One vector is turned by the same rotation once a tick. Each row is the vector after some number of ticks, and that number follows the row.
The counts run from 0 to 359.
0.85 -2.30 0.25 0.49 -0.06 1.60 0.93 1.27 -1.76 -1.00 0.29 -0.60 0.14 0.17 -0.75 0.03 1.08 -2.27 -0.40 -0.11 4.24 2.13 0.59 -0.64 -0.14 -0.63 0.07 -0.65 -1.07 1.16 -0.95 -0.50 -3.34 -0.53 1.41 -1.86 2.62 -0.69 0.31 0.73 -2.01 -0.31 -0.10 1.52 -0.52 -1.25 1.34 0.82 -1.30 0.40 3.16 -1.55 -0.43 1.08 1.57 -1.22 -1.52 1.44 1.16 1.84 0.25 1.34 -1.82 1.07 0.99 0.01 -0.52 -0.01 2.42
191
-0.54 -0.49 -0.62 0.71 1.62 1.99 -0.98 -1.46 -2.59 -0.10 -0.85 0.60 0.48 0.51 -1.67 -1.12 -1.72 1.41 2.76 -2.59 0.95 0.76 2.25 1.17 -0.74 0.13 0.09 -0.35 0.00 -1.21 0.73 2.03 -2.64 1.28 0.11 1.40 3.08 0.36 0.75 2.87 1.80 -1.56 -0.51 0.35 -0.02 -0.07 0.62 -1.23 2.60 -1.88 -2.40 0.94 1.36 1.36 0.24 0.65 -0.72 -1.20 2.24 -1.75 -0.51 0.30 0.70 1.00 0.57 -0.35 0.65 1.35 -0.85
257
-0.25 -1.47 -0.15 0.11 1.31 0.30 1.51 1.43 -0.45 -0.26 0.05 -0.24 1.96 1.14 -0.61 -2.16 -0.30 -2.83 -0.97 -1.55 0.00 1.10 0.31 1.98 1.30 1.05 0.61 -0.42 0.23 0.46 3.40 0.48 -2.91 2.07 -1.39 0.69 -0.51 -1.99 -0.04 0.42 -1.01 1.31 -1.96 -1.99 0.56 -0.88 1.66 -0.86 1.26 -1.36 -1.35 0.55 2.50 -0.96 1.67 -0.32 -0.44 -1.40 -0.60 1.16 -0.18 -1.50 0.96 -0.33 -0.08 -1.96 1.56 0.22 -3.33
138
-2.38 -0.04 -0.06 -1.55 -0.04 0.44 2.16 0.77 -2.49 0.24 0.76 -0.48 0.49 1.29 -0.22 0.14 0.01 -2.72 -0.53 -0.98 1.24 0.62 1.63 -3.31 0.12 -0.90 1.51 -1.35 -0.95 -0.45 1.44 -0.89 -1.58 1.64 0.10 -0.54 1.63 -0.89 0.29 -0.62 -4.37 1.90 0.64 -0.98 -2.46 -0.83 1.21 -2.13 0.52 -2.37 0.75 0.50 1.16 0.56 1.12 -1.73 -2.23 -0.43 -0.73 0.90 0.53 0.15 -1.09 -0.35 0.82 -1.32 0.96 -0.25 -2.04
154
0.29 0.75 -2.41 0.01 -0.80 3.05 -1.34 -0.74 0.39 -0.54 0.48 0.31 1.10 0.03 0.79 3.38 0.67 1.08 2.57 -1.12 -1.74 -0.14 1.00 -0.75 -0.96 3.78 1.32 0.96 -0.60 -0.42 -0.80 0.33 0.34 -0.29 -0.67 -1.28 0.05 1.20 -0.15 1.45 1.40 0.51 0.71 -0.89 0.05 1.64 0.00 1.26 -1.45 0.51 1.75 -2.28 0.80 -1.53 -1.53 2.22 -0.61 -1.57 0.58 1.56 -1.09 1.48 0.51 -0.46 -1.99 0.83 -2.70 2.45 1.96
40
-0.95 -1.44 0.65 0.94 2.98 -0.24 0.62 -1.06 -0.67 -1.87 -1.08 -0.27 2.31 -0.22 -0.63 -2.05 0.36 -1.52 0.56 -2.24 -0.01 0.99 0.05 -0.25 0.78 -1.65 0.54 -0.71 1.14 -1.31 2.62 1.08 -2.58 -0.38 0.91 0.56 1.21 0.09 2.21 -0.25 -2.21 -2.18 -1.69 -0.70 0.84 0.35 0.82 0.67 3.17 -0.18 -0.66 -0.92 0.52 0.10 1.56 0.27 -0.45 -1.81 -2.09 0.23 1.88 0.72 1.06 -1.18 0.85 -1.23 1.03 2.83 -2.50
127
-1.00 0.74 0.83 -0.02 1.69 -2.13 0.50 -1.32 -0.57 -2.23 0.51 0.39 -0.59 -1.37 0.86 -0.27 -2.43 0.20 1.33 -1.03 0.92 -0.62 0.70 -2.30 -0.29 -1.73 -0.09 -0.56 1.61 -1.68 2.03 -1.26 -1.23 -0.84 -0.32 2.05 2.13 1.45 1.96 -1.97 -0.27 -1.87 -0.09 0.25 -0.67 -1.01 0.24 -1.08 1.02 -0.30 1.95 -0.67 0.28 1.50 2.58 1.33 -0.67 -1.32 -3.13 -2.06 1.70 1.91 0.66 -1.17 0.40 0.42 1.59 1.63 -2.39
116
-2.06 0.39 -2.48 1.49 0.59 -0.21 2.40 -0.11 -0.29 -0.55 3.35 0.46 -0.17 0.32 0.18 0.64 -0.44 0.75 2.23 -1.07 -1.20 -1.31 -0.39 -0.68 -0.42 -1.05 -0.35 0.28 1.07 -0.03 1.85 -2.08 0.27 0.96 -0.03 2.39 0.42 1.02 0.91 -2.99 -1.72 -0.23 -0.52 0.33 -1.75 -1.58 1.58 0.79 1.27 3.27 2.97 -0.56 -0.78 -0.75 1.97 0.89 1.38 -0.33 -0.84 0.80 1.02 0.98 0.78 -0.72 0.08 -1.35 1.79 0.28 -0.64
356
-0.15 -0.61 0.27 -0.74 0.85 -1.24 0.49 3.28 0.67 -0.37 -0.52 -0.62 1.29 -0.11 0.49 -1.85 -1.61 -2.17 -2.76 0.20 -1.91 0.34 -1.05 -0.77 1.57 0.23 0.53 -1.35 -1.65 0.77 1.21 -0.62 -0.67 0.52 -1.13 -0.27 -1.77 -2.65 0.05 0.15 -2.24 2.32 -0.09 -2.61 0.21 1.29 0.64 -0.48 0.21 -2.76 -1.88 0.76 2.48 -0.83 1.79 -2.06 -0.32 -1.53 -1.42 1.34 0.39 -1.18 0.76 0.55 -0.61 -2.26 -0.67 -0.68 -3.57
148
0.82 -0.92 0.46 -0.38 1.03 2.54 0.24 -0.03 -0.64 -1.65 0.61 -1.75 -0.14 -1.18 -1.01 -0.80 0.12 -0.36 -0.84 -0.50 3.64 -0.03 -0.73 -1.67 -0.61 -1.13 1.08 0.84 -0.77 1.60 -0.27 -1.61 -2.90 -1.30 0.98 -0.11 0.82 -1.72 1.09 1.67 -3.13 -0.69 0.47 0.85 0.24 1.30 1.15 0.23 -2.00 0.48 2.59 -1.32 0.12 1.32 1.45 -2.42 -1.06 0.58 -0.35 2.27 1.86 1.89 -0.66 2.91 0.09 -1.44 -1.23 0.49 1.31
182
-1.05 -1.03 0.73 0.36 2.16 -0.95 0.74 1.87 -0.70 -0.59 0.29 -1.31 2.28 0.43 -0.77 -2.45 -0.52 -2.63 -1.04 -0.05 -0.47 0.26 -0.54 -1.51 1.29 -1.79 1.08 -0.85 -1.30 0.37 1.75 -0.22 -1.80 0.66 1.35 -0.17 -0.36 -2.03 1.29 -0.29 -4.63 1.13 -0.34 -1.94 0.07 0.59 1.02 -0.29 0.99 -2.18 -2.24 0.00 1.53 -0.28 1.36 -2.58 -1.30 -1.64 -1.21 1.66 1.34 -0.68 -0.03 -0.25 0.62 -1.67 -0.33 0.79 -2.18
146
0.38 0.00 -1.53 0.02 -0.22 -1.59 -1.96 2.73 1.51 0.90 0.31 0.55 1.69 2.66 0.65 1.06 -1.36 -1.32 0.75 1.36 -1.68 0.49 1.03 0.38 1.12 3.47 -0.73 0.04 -0.43 -0.69 -0.64 2.08 -0.07 0.40 1.21 -0.91 -1.38 0.19 -0.10 1.43 0.75 2.21 -0.97 -2.46 1.16 0.62 0.76 0.54 -0.73 -2.05 -2.27 -0.88 1.40 -1.98 -2.47 2.08 -0.21 -2.32 0.60 0.25 -0.02 -0.86 0.39 0.18 -2.62 0.99 -1.77 1.31 0.27
279
0.02 -0.65 -2.84 -1.26 -1.40 0.63 0.78 1.06 0.02 0.33 1.69 1.20 2.08 2.17 -0.46 1.06 -1.75 -1.40 -0.51 -0.03 -0.33 -0.56 1.79 1.16 0.34 1.67 -1.31 0.28 1.62 -0.17 0.22 0.74 0.54 2.37 -0.63 -0.45 -0.08 -0.05 -2.07 -0.34 2.14 2.34 -0.44 -0.72 1.69 -1.57 1.86 1.82 -0.23 -0.59 -2.14 0.42 3.09 -1.35 0.00 2.69 1.73 -2.20 1.97 -0.96 0.20 -1.05 0.59 1.32 -2.41 -0.02 -1.42 0.37 -0.62
2
0.01 0.29 -0.98 0.90 -1.10 -0.86 -0.48 0.14 1.70 1.74 1.21 1.96 -1.19 0.15 1.49 -0.55 -1.17 1.31 1.10 -0.33 -2.62 -1.22 -3.57 1.01 1.36 2.10 -1.91 1.72 0.27 0.93 1.48 -0.24 0.18 -0.23 -1.27 1.85 0.64 -1.05 -0.42 0.23 2.63 -1.10 -1.78 -0.21 -1.46 0.07 0.74 0.33 -0.14 2.59 1.01 2.65 -0.49 -1.66 -0.31 0.81 0.33 0.19 -1.15 0.83 -2.85 0.07 0.82 0.77 -0.80 -2.95 1.00 -1.46 -1.97
84
0.58 -0.43 0.41 1.75 1.41 0.99 -0.68 -1.50 1.40 -1.62 3.24 -0.52 0.35 -1.11 -1.23 -3.40 0.24 0.14 -0.17 -0.14 0.97 -0.56 -0.14 0.31 0.29 1.95 0.98 0.77 -0.14 2.14 1.04 -1.55 -1.90 -0.85 -0.07 1.12 2.20 -2.01 0.60 1.04 0.46 -1.09 1.16 -0.04 -0.90 -1.32 1.40 -0.27 -1.98 0.61 1.21 2.55 -0.04 -0.79 0.79 0.31 -2.40 1.09 -0.71 1.43 -4.23 0.38 0.19 1.03 -0.08 -1.67 -0.29 1.47 0.74
322
0.28 -0.97 -0.58 -0.86 0.50 -0.29 1.43 2.14 0.13 0.02 -0.16 0.13 2.31 1.07 0.29 -0.94 0.31 -3.14 -1.31 -0.94 -0.99 1.16 0.01 1.96 1.66 2.03 0.38 -0.19 0.11 0.52 3.49 0.80 -1.97 1.68 -2.06 0.11 -1.24 -2.18 -0.62 -0.12 -0.15 2.04 -1.96 -2.04 0.75 -0.60 1.03 -0.13 0.89 -1.00 -1.34 -0.15 2.69 -1.49 1.43 0.52 -0.02 -1.54 -0.73 1.38 -0.47 -1.79 1.09 -0.99 -0.46 -1.49 0.88 -0.24 -3.36
139
0.49 -0.56 0.63 0.68 1.06 1.45 -2.14 -1.50 1.48 -0.60 0.79 0.41 2.28 -0.86 0.04 -1.97 1.52 -0.24 0.01 -0.05 -1.59 -0.38 -2.10 0.66 0.52 2.91 1.39 1.68 -0.18 1.33 0.17 0.41 -0.46 -1.82 0.41 -1.39 1.10 -1.60 0.16 2.01 0.93 -0.73 -0.23 -0.81 0.58 1.06 1.11 1.31 -1.87 1.31 -0.16 1.99 0.72 -1.79 -1.31 0.33 -1.85 -0.04 -1.27 2.10 -4.11 0.24 -0.07 0.55 -0.51 -1.86 -2.68 2.17 0.73
314
1.14 -0.30 0.06 -0.55 0.04 -0.58 0.17 0.18 0.28 -1.47 -1.79 1.80 0.90 -0.11 1.72 1.20 -1.02 -1.91 0.54 -1.28 -1.03 1.56 -0.34 1.11 1.02 1.84 -0.12 -0.58 2.08 -1.58 2.41 0.78 -0.71 0.20 -2.92 0.24 0.72 0.75 -0.08 -1.08 3.09 -0.46 -2.46 -1.15 0.34 -0.55 -0.01 0.35 1.84 -0.35 0.91 -0.66 1.85 -0.63 1.86 2.81 0.37 -1.99 -2.18 -1.02 -0.29 -0.19 1.52 -2.38 -1.18 0.42 1.60 1.05 -3.78
122
1.02 -0.60 0.40 -0.34 0.36 -0.66 0.05 -0.22 0.08 -1.31 -1.68 1.61 0.81 -0.63 1.21 -0.68 -0.94 -1.24 -0.19 -1.71 -0.88 1.21 -0.72 1.67 1.17 1.75 -0.20 -0.82 1.37 -1.01 2.47 0.90 -1.12 0.21 -3.27 0.82 1.23 -0.40 0.12 -0.21 3.31 -0.85 -1.93 -1.02 0.20 -0.45 0.24 -0.10 2.13 -0.82 0.09 0.23 1.82 -0.34 2.50 1.92 -0.05 -1.49 -1.75 -1.27 -1.00 -0.25 1.23 -1.75 -0.75 -1.01 1.92 0.19 -4.20
121
0.27 -0.23 -0.63 1.47 -0.78 -1.05 -2.13 0.73 1.86 1.49 -0.75 2.87 -0.30 0.65 1.90 0.05 0.55 -0.77 1.60 0.41 -3.44 0.72 -3.88 0.02 1.65 2.19 -2.55 0.39 -1.20 0.25 -1.24 0.98 0.69 -1.69 0.01 -0.42 0.82 0.48 0.83 0.52 1.58 -0.72 -1.14 -1.14 -1.52 0.47 0.26 2.09 1.25 1.92 0.96 1.25 -1.71 -2.44 -1.21 0.76 0.41 0.00 -0.62 1.38 -3.27 0.23 0.77 -0.74 -1.17 -1.90 0.31 -0.12 -1.00
75
0.13 -1.23 -1.86 -0.07 -1.54 1.21 0.79 1.54 -1.07 1.47 0.32 2.40 0.57 0.71 -0.91 -0.74 -1.31 1.08 0.09 -0.24 -0.40 -0.68 -2.38 2.87 -0.22 -0.32 -2.55 1.08 -0.32 1.25 -0.26 0.52 -0.19 1.68 -0.78 0.68 1.34 -1.39 -1.90 1.02 2.53 0.13 -2.03 1.34 0.84 -1.06 1.37 1.84 1.18 2.40 -0.55 2.51 1.71 -0.04 0.56 -0.43 2.08 0.85 2.79 0.01 -0.69 -0.34 0.03 2.64 -0.16 -2.85 -0.08 -2.59 -0.45
222
-1.48 0.14 -1.14 -0.02 0.44 -1.39 1.39 1.58 -2.56 0.10 2.15 0.81 0.23 0.23 -0.70 1.14 -3.96 2.98 2.52 0.96 1.17 -1.56 0.91 -0.78 -2.22 -2.18 -0.47 0.41 -0.73 -1.08 0.04 -1.67 0.34 0.88 1.75 1.87 2.02 1.01 -0.52 -0.38 0.77 -0.12 0.48 1.41 0.25 -1.11 0.79 -0.55 -1.18 -0.04 0.60 0.54 0.91 1.44 0.93 0.14 0.06 0.21 1.63 -2.53 2.54 1.42 -0.85 2.19 1.22 0.72 -1.85 -1.32 1.16
236
0.68 1.07 -2.51 1.55 -0.67 1.07 -0.61 0.36 1.93 -1.18 3.21 -0.90 -1.55 0.55 0.26 2.03 -0.80 1.28 2.23 0.29 0.64 -0.64 1.79 -1.17 -1.04 3.28 0.31 0.63 -0.90 0.45 -0.43 -1.68 -1.01 -0.05 -0.38 1.26 -0.50 0.90 0.84 1.29 0.48 0.64 0.85 0.13 -1.16 -0.49 0.78 -0.63 -2.61 0.16 3.35 -2.50 -0.40 -1.14 -0.18 2.16 -0.44 -0.59 0.32 1.47 -0.76 1.38 0.60 1.11 -1.87 1.10 -0.20 1.60 2.40
50
0.20 0.44 -1.41 -0.46 -0.52 -1.91 0.28 2.86 -1.15 0.15 1.20 1.48 0.57 -0.20 0.27 1.55 -4.50 3.05 1.62 1.81 -0.55 -2.17 -0.73 -0.03 -1.33 -0.57 -1.19 0.72 -0.55 -0.49 -0.84 -1.24 1.65 -0.07 0.47 1.01 0.06 1.15 -1.71 -0.80 2.30 0.53 0.24 0.76 1.74 -0.27 0.42 1.20 -1.96 0.66 0.11 -0.32 1.66 0.61 0.75 0.87 1.26 -0.62 0.91 -2.30 2.36 1.14 -0.29 2.45 -0.20 0.79 -2.74 -1.81 0.64
234
0.37 0.18 0.65 -2.24 0.00 3.33 -0.43 -0.37 -0.11 -0.51 -1.88 -0.28 -0.11 -1.46 0.41 -0.77 -0.39 -0.60 -2.56 -1.16 -0.46 0.28 -2.28 -2.06 0.29 0.38 0.88 0.00 -1.57 1.35 0.03 -0.64 -0.54 -0.03 -2.13 -0.61 0.15 -2.70 -0.22 2.23 -1.19 0.94 0.33 -0.49 -0.45 2.66 -0.01 -0.68 0.18 -1.59 -0.13 1.00 1.77 0.74 0.96 -3.50 -1.15 -0.81 -1.07 1.87 -0.77 0.22 -0.28 1.45 -0.73 -3.38 -1.12 -1.38 -3.40
166
-0.64 -0.79 1.23 0.85 2.55 -0.67 0.45 -1.49 -0.80 -1.69 -0.41 0.40 -0.40 -1.33 -0.41 -2.28 -1.74 -0.25 0.93 -2.08 1.09 0.72 0.50 -0.40 0.30 -1.30 0.11 -0.59 1.18 -0.73 2.69 -0.14 -2.67 -0.17 -0.81 2.18 2.69 -0.05 1.78 -0.13 0.49 -2.49 -0.33 -0.02 -0.98 -1.34 0.79 -1.61 2.56 -1.00 -0.08 0.96 0.25 1.19 2.58 0.25 -1.19 -1.34 -2.02 -1.47 -0.21 1.08 1.02 -0.67 1.34 -1.25 2.34 1.45 -3.27
118
0.69 -1.22 -2.07 -0.59 -1.68 0.59 -0.41 1.62 0.65 0.68 -1.55 2.51 0.00 -0.34 0.81 0.98 -1.51 0.13 -0.55 0.85 -0.89 0.07 -3.56 0.03 0.67 -0.89 -3.22 -0.17 -0.38 0.59 -2.74 0.35 1.31 -0.83 -0.10 -0.73 0.69 0.09 -0.96 0.51 2.03 -0.25 -1.23 0.75 1.46 0.83 0.35 4.54 1.31 2.12 0.21 -0.04 0.07 -0.35 0.56 -0.86 3.03 -0.45 1.17 0.33 0.41 0.47 -0.21 2.10 -1.63 -2.04 -1.19 -1.93 -0.88
214
-0.31 -1.37 0.60 1.86 1.28 -1.89 -0.19 0.67 0.43 0.78 0.03 1.94 2.06 -0.37 0.43 -2.71 0.20 0.70 1.96 0.03 -2.76 -0.50 -4.03 2.81 1.39 0.85 0.07 2.12 -0.21 0.22 2.51 0.61 -0.66 -1.08 1.23 0.92 0.99 -1.36 -0.11 0.08 1.38 -1.80 -2.39 -0.49 0.09 0.45 0.36 0.72 -0.18 2.70 0.27 2.44 0.18 -2.04 0.18 -0.17 -1.32 0.91 -1.49 0.58 -1.75 0.06 -0.11 -0.32 0.75 -1.90 -1.32 -0.64 -0.33
92
-1.68 1.06 -2.10 -1.51 -1.40 1.05 -0.16 0.30 -1.50 0.36 0.91 1.18 2.00 0.99 0.56 3.52 -0.66 -0.34 1.86 0.22 -2.01 0.13 2.40 -2.79 -1.32 1.38 1.54 -1.01 -0.88 -1.64 -1.69 -0.27 1.80 0.93 0.21 -1.90 1.66 1.74 -1.01 -0.47 0.11 2.19 2.16 -1.00 -0.85 0.06 -0.18 0.61 -0.26 -1.83 0.04 -0.48 1.98 -0.68 -1.18 1.52 -0.74 -1.78 1.16 -0.84 -1.09 0.73 -0.23 -1.15 -0.94 1.32 -3.06 1.14 0.84
22
1.17 -0.20 -0.66 -1.76 -0.78 2.16 0.06 0.97 -0.03 -1.47 -1.01 -0.34 0.96 -0.89 1.32 2.90 0.74 -1.11 -0.35 0.29 1.65 -0.06 -0.96 -1.96 -0.40 1.11 0.71 0.81 0.03 0.55 -0.72 -0.73 -0.56 -1.17 -0.68 -2.07 -0.78 -0.42 -0.32 0.38 -1.24 0.72 -0.17 0.44 1.11 2.36 0.27 1.67 -2.81 1.26 3.80 -3.39 0.67 -0.01 0.69 -0.56 -0.50 -0.68 -1.20 2.14 2.18 1.42 -1.39 1.23 -2.00 0.44 -2.83 0.27 1.12
179
-0.67 0.53 -2.07 -0.92 -0.65 -0.88 -0.17 2.31 0.60 -0.20 1.76 0.64 2.34 0.45 -0.08 0.07 -3.16 0.05 -1.14 1.38 -2.14 -1.27 0.56 -0.57 -0.05 1.01 -0.13 -0.75 -1.11 -0.04 -1.26 -0.56 1.95 0.58 0.15 -0.75 -1.24 0.04 -1.23 0.01 0.63 2.68 1.58 -1.94 2.03 0.25 0.67 2.04 -0.75 -2.05 -3.18 0.71 2.83 -1.60 -0.40 0.85 1.05 -2.67 0.45 -0.72 0.32 -0.61 0.62 1.76 -2.09 -0.19 -3.08 0.61 -0.54
11
